In the rows, zero is written as 128.
D: a few groups of rows, each row roughly a mix of its group's hidden directions
D (118 x 11)
[[130  81 195 188 113 124 141 147 140 111 127]
 [ 98 139  52 125 150  99 114 161 158 147 157]
 [ 93 141 168 145 197 102 147 157 136  96 148]
 [142  97 106  83 137  85  99 118 127 189 163]
 [104 165 137 148 177 182 157 159 127  85 121]
 [128 210 128 133 127 147 151 181 129 102 146]
 [ 87 144 141  97 190 173 124  85 107 142 136]
 [139  95 144 152 143 132 165 148 128  45 149]
 [148 108 146 171 114 132 112  52 132 173 143]
 [141 136 104 196 151  84 156 151 162 104 105]
 [124  76 140 130 123 173 129  52 104 114 137]
 [158 113 117 133  69 181 137  84 124 171 126]
 [ 92 126 179 143 159 123 137 116 162  67 163]
 [190 112 166 115 124 138 116  64  93 139 115]
 [107 102  64 144 172  85 118 116 115 169 119]
 [140 109 100 102 122 126  95  77 120 201 149]
 [153 100 166 174 143 132 106  63 161 123 107]
 [114 153 177 145 156 139 105 105 145 197  96]
 [141 133 137  99 176 121  98  75  94 180 151]
 [117  72 169 138 140 122 101  84 168 141  85]
 [117 155 155 110 114  97 120 184 103  83  79]
 [141 103 189 152 131 167 131  70 138 109 160]
 [ 85 110  79 134 153  84 112 183 148 103 127]
 [117 149  74 174 156  92 147 179 157 131 136]
 [ 87 111  68 125 174  85 120 151 114 161 129]
 [139 206 145 136 145 176 117 108 112 159 103]
 [133 198  94  88 124 123 105  85 118 164 132]
 [121  77  95 176 123 109 126 172 172 144 161]
 [111 159 109 129 154 106 136 182 119 133  53]
 [145 171 199 125 111 170 155  91 122 132 140]
 [134 187 145 137 204 102 134 154 117 132 110]
 [165  93 188 166 109 136 125  72 131 139 142]
 [126  95 147 185 127 169 154  87 142 173 151]
 [111 106  73 156  91 114 127  87 171 169 143]
 [123 209  92  90 136 134 139 139 130 167 148]
 [140 194 172 154 138 173 144 152 122  96 109]
 [167 124 139 135 142 179 159 141  99  68  92]
 [131 204 143 104  72 151 127  98 137 142 139]
 [162 124  95  98 158 104 123 173  77 150  86]
 [ 86 125 144 191 163 119 129  81 144 163 151]
 [131  54  86 102 100  83 114 107 124 136 130]
 [138  88 183 153 111 155 144 127 161  67 132]
 [145 198 164 164 149 135 131 139 172  99 142]
 [102 136  88  94 118 113 109 111 101 205 109]
 [185  81 139 108 141 154 125  74  97 121 153]
 [155 112 187 118  71 142 121  82 136 110  99]
 [175 150 137 116 103 118  96  55 111 162 128]
 [113 180  67 121 152 122 139 178  96 149 115]
 [160 118 183 180  80 102 120 143 154 142 147]
 [143 145  85 152  73 108 104 139 146 191 138]
 [109 173 141  94 131 163 139 205 114 109 127]
 [ 74 171  97  95 183 143 143 121 101 126 109]
 [128 116 101 114 134  98 101 124  90 202  85]
 [158 131 171 102  65 175 148 135 120  96 110]
 [ 95 130  70 112 144  95 113 165 123 181  95]
 [180 142 151 138 169 137 113  90  62 121 139]
 [111  94 105 152 176  88 108 130 170 170  94]
 [173 108 179 118  78 176 145 103 134 104 136]
 [118  95  54  95 132  84 114 130 104 153 109]
 [120 138  51 134 176 119 126 160 117 170 141]
 [ 95 158 158 156 145  94 150 170 141  82  85]
 [139  50 147 132 111 151 140 148 131  71 112]
 [115 163 100 160 179  75 126 147 153 159 159]
 [ 92 129 116 132 131  73 138 190 144 120  76]
 [125 185 125  80 186  93 123 152 117 105 135]
 [167 136 181 149  73 171 153 111 128 156 132]
 [147 164 141 164 111 171 116  55 133 155 126]
 [158  78 151 133 113 107  93  61 118 156 110]
 [125 157  69 107  93  94 129 164 104 177 133]
 [126 175 117  89 118 128 136 172  67 168 142]
 [108  96 140 152 107 112 115  93 201 171 125]
 [146 176  99 108 167 102  99 122  80 147  85]
 [193 116 129  97 113 122 129 171  82 135  85]
 [ 77 139 100 123 161 128 143 173 143 189 153]
 [ 90 138 108 135 200  94 136 164 117 121 169]
 [129  54 120 136  70  96 127 129 160 146 130]
 [127  70 127 175  70 146 150 140 151 126  96]
 [178 138 162  79  97 166 136 104  92 110 102]
 [141 186 152 105 189 147 134 168 103 122 148]
 [129 121 116 143 134 159 153 148 100  86  47]
 [139 151 186 167 110  81 136 112 173 104 107]
 [149  80 125 101 116  84 113  97 124 145 195]
 [128 131 174 113  63 186 128 111 127 100 108]
 [170 171 196 118 126 166 127 100 115 117 103]
 [111  58  95 132 120  90 112 118 155 159  87]
 [166 184  96 123 118  85 120 171  93 154 131]
 [107  54  91 147 162  90 134 101 110 113 130]
 [109 148  73 120 172  86 114 171 104 155 104]
 [104  49 140 148 129 121 136 125 190 116 128]
 [103 152  69 133 165 100 128 181 128 165 107]
 [182 127 148 104 172 142 149 167 112  88 170]
 [ 99 126 177 150 153 188 150 147 146  93  94]
 [161 120 116 109  97 158 107  44 130 144 140]
 [ 95  53 132 141 177 128 128 118 172 119 120]
 [160 161 129 141 167 139 143 157 104  52 134]
 [110 188 136 126 140 101 145 207 133 131 130]
 [165 119 144 109 179 152 117  69  83 140 150]
 [146 120 145 197  91 128 133 118 193 128 111]
 [ 95 155  78 145 147 120 145 204 137 123 111]
 [143  73  84 139 114 109 116  89 144 158 180]
 [159 147 158  80 146 177 158  97  83 122 111]
 [124 197 149 111 112 141 149 192 112 138 154]
 [109  84 114  76  75 144 149 135  97 110 165]
 [138  59 134 127 122 103  97  68 137 141  94]
 [174 155 166 121  70 115 127 178 153 117 148]
 [136  97 123 112 122  62  99  91 147 182 142]
 [ 92  82  73  93  86 141 116 151 114 154 109]
 [174  81 146 143  97 166 130  67 126 149 136]
 [158 180 123 121 193 109 119 141 112 174 102]
 [127 103 129 175 111 141 130  91 181 157 185]
 [130  99  90  98  62 137 145 106 100 106 170]
 [ 85 110  54 123 142  98 119 162 127 167 129]
 [149 195 110 106  92 109 105 114  93 174 118]
 [ 94 171  67 112 177 105 127 154 124 158 132]
 [119 124  88 164  67 178 147 152 153 102 123]
 [171 140 178 118 125 166 142  63 103 148 130]
 [126  57 124 167 146 101 114 105 169 160 107]
 [149 125 194 106  76 132 133 148 140  77 147]]
which group is each row in? (one row of each group first)
[143 182 190 119 132 168 133 129 110 103  86] : H
[119  95 168 118 116 189 154  89 121  80 117] : T
[129 210 109 115 130 144 143 173  89 118 130] : V

[120 136 196 122  77 133 134 135 160  85 162] : H
[190 149 191 113  75 138 128 126 120 119 125] : T
[144 122 112  95 121 120  91  82 123 205 145] : H
[ 86  96  59 114 139 112 130 179 114 139 106] : H
[139 191  83 121 115  81 112 142 129 178 134] : V
[104  93 119 145 124  40 119 117 157 143 112] : H
[117 106 135  58 170 128 125 168  77 120 124] : H
[170 135 192  95 155 108 118 110 108  78 126] : T
[ 90 203 116 143 148 123 128 182 140 146 114] : H
[111  74 116 170 137 114 120 116 185 146  80] : V
[165 180 173 137 105 105 135 163 179 124 145] : H
